One turn moves each row of this set onto another row. After a few examples, where does it send each row asked below?
gede: [ 14 -28  -6 -42  12 -12  27  -4   8 -10  -7 -21   3   9  24   5   5  17
  -5  -9  29  29 -20  15  -9  14 -13  19]
zop: [ 18  -2 -17 -33   3 -14  27  -4  23   2 -21  13  22  21  25 -13  14  11
 -19 -11  22  26 -31  34  17 -30 -26  10]
bup: [ 33  14 -19   9  -4  -9   4   0  -1  -1   8  -2   2  31  28   7  20 -16
 -32  -3  35  19 -42   6   7 -10 -17  -4]
Ligi: [ 23 -18  -2 -39  -8 -11  13  23   6   5   9 -25 -19  22  10  11  -5  12
  -9  17  48  -4 -26   1 -15 -34 -20  -1]
Ripiv: [  2   0 -20 -14 -24 -29   9  19  14  17 -27  -4  25  43  25  -4   6  -1
 -11  14   5  25 -32 -13   9 -14 -20   2]
defan: [ 20 -10 -34 -27   1  -2   3   0  17  -7 -10  22  25  30  30  -6  -3  13
 -25   2  21  40 -23   5  14 -19 -28  19]
vilob: [ 14 -33  18 -30  12   7  21  17  12  -2  -1 -27   6  17  15  24 -11  22
  -2   2  29  25 -36  -2  -2 -23 -27   0]
vufu: [  9 -20   3 -22 -12  -8  32  10   4   3  -4 -25  11  34   6  18  13  15
 -19  10  18  26 -40  15  -7 -43 -35 -31]
zimet: [ 23   4   0   0  10 -11  30  25  18 -21  -7 -15  10  45  12  -2   1  13
  -5   3  36  30 -18  -6   3  16   5   3]
sura: [ 19 -17 -12 -32 -24 -25  31  18  -6   9  -8 -21  11  46  16   0   0   0
 -28   7   8  35 -40  -7   6  -9 -20  -2]
mises: [ 13   5 -10  -4  22 -20   4  19  15  -8 -12  30  -4  52  16   0 -19  15
  -8   1  33   2   6  -2  -9 -13 -14  -2]
puraf: [ 10   1  15 -17  19 -28  20  -9  16   4 -11  14   0  31  27   6  11  -7
 -16  10   6   7   5 -16  -6 -15 -31 -37]
Pep: [  9   7 -18   7  10 -15  -3 -10  34  18  12  14  -1  20  39  19   5  18
  -6   0  17  22 -29  -5  21 -26 -29   2]
rulip: [ 14  -9 -22  -8   7   1  -6   1  28 -18 -10  -4   1  38  -3  -4  21  -9
 -26  -8  43  25  -4  17 -12  -2 -17  13]
Kove: [ 10 -11   8 -17  26   7  11  12  37   3 -17  -7   2  34  16  13   3   8
  -2 -20  18  21  -8 -10 -18   7 -36  21]
Suke: [  0 -34  -6 -31  11 -35  35 -10  18   7  -2 -20  -8  29  17  11  20  -3
 -11  -7  19  12 -18   1   0  19 -13   5]
befe: [ 30   8 -16 -13  -2 -19  23  13 -12   7   1 -17  -3  41   9   5  24   9
 -12   7  32   1 -20  11 -25 -44 -21 -27]
mol: [ 26  -6   3 -40  -3 -16  11  26   8   6   2 -25 -18  23   7   7  -7   7
 -10  20  44  -5 -27   3 -14 -34 -23   2]
nesub: [ 13  -4 -15  -2  24 -17  -1  20  15 -12  -4  26  -5  47  12  -4 -21  16
  -6   5  29   5   6  -3  -6 -14 -11  -3]
Pas: [ 13   0   2 -14  10 -30  23 -11  12   8  -2   2  -2  30  35  13  21 -14
 -30   6   5   8 -17 -15   6 -12 -37 -42]
nugo: [ 24   0   2 -27  -2 -16  14  -3   7 -24  -6 -11   1   9  28  -2  17 -15
 -22  27  46   6 -15   2 -13   1 -14 -26]
zot: [ 34  -6  -4 -40  20 -11   9   7  14  -2  12  -5  14  38  28  12  -1 -13
 -13  17 -12  20 -28  -7  10   2 -12   5]
disad: [ 19 -12  -7 -14  11  -7  22  21  16   4   7   8 -10  24  34   6 -21  32
   0   9  61  13 -17  -3   2 -24  -8  10]
beda: [ 20  -7 -15 -12  17 -20  14  -2 -12  -2   8   8   7  25  22   9   3 -16
  -9  13  -3  28 -12  -9  -3  22 -23   0]
dos: [  0   6 -29   8   7 -13 -17  -9  36  13  -4   9   2  21  30  11  18   6
 -11 -10  13  22 -24   4   8 -18 -37   1]
vago: [  8   2 -28   5  16 -27   3   7   9   3  15  13 -27  48  -2  11  17  -1
  -3   8  19   6 -12  22 -14 -18 -15 -11]
riva: [ 16  -7  -9 -16  12 -11  20  17  25   9  11   5 -14  30  36   9 -19  32
   0  13  62  15 -16   0   0 -22  -5  13]
fef: [ 30  10 -16 -15   5 -22  31  10  -8  11   0 -11  -7  43  14   8  31  10
 -14  10  38   4 -19   8 -20 -45 -21 -26]
zavi: [ 11  -7  -5 -17 -25  -6  30  24  27 -12   1   8  -9  27  15  -9   2  -5
 -18  33  49  35 -33  13   8 -11 -16   1]
pog: [  4 -30  -5  -3  26   9   0   3  29  -2  -6   9  13  19  30  12 -20  25
  -3   1  35  36 -17  -3   1 -24 -29   6]
Bupeg: [ 10 -15  11 -31  15   2   2   5  40   2 -16  -8  -4  22   8  12   2  12
  -7 -16  22   5 -14  -3 -20 -13 -44  23]
fumad: [  0  -5  15 -33  -6 -17  35  10  27   4  -8  -9 -16   6  16  -5  15  -2
  -1  19  14  23 -29  30  -2 -22 -35 -23]
tuva: [ 17  -5   4 -28   2  -4  34  27  46   4  -4 -22   6  48  29   5   2  26
  -5  11  14  43 -34  -6   9 -24 -15  -3]
tof: [  1 -16 -10  21  23 -13   0  -2  12   1  -2  22  10  39  20  12 -16  -1
 -15   4   4  25 -14  -4  -5 -10 -34 -20]
Zeko: [ -1 -10 -29 -22 -12 -21  23  -8   4   6 -12  -1  13  15  17 -12  29  -2
  -8  21  22  44  -4  23 -14 -12 -26 -11]
Libu: [  3  -9 -12 -24   6   2  28  -5  18  17  -6  13  10  13  35   4  30  -8
   9  19  27  36  -3  15 -23  -2 -26  10]
Nemu: [ -6 -17  -9   7   8 -21  20 -11   4   1   2  -4   2  29   6  14  16   0
 -11  11   4  22 -19  24 -20 -18 -33 -42]
Gubaf: [ 24  -2   5 -20   8 -14  41  14  31   7  -6 -27   5  53  29  12  15  32
  -4  -2  13  30 -34 -13  -7 -29 -12 -10]
dop: [ -7  -6   6 -18 -11 -21  23  11  33  14   0  -1 -25  24   4  -2  14  -3
   4  18   4  30 -30  29  -6 -32 -28 -13]
dad: [ 12  -3 -30  10  15 -20  12   6   5   5  18  14 -23  49   0   6  16  -1
  -7   6  20  11  -8  23 -19 -20 -15 -14]

Pas -> tuva
gede -> beda
Bupeg -> puraf
Where do these go?
Suke -> zot
riva -> vago
tof -> vufu
dad -> Ligi
rulip -> nugo

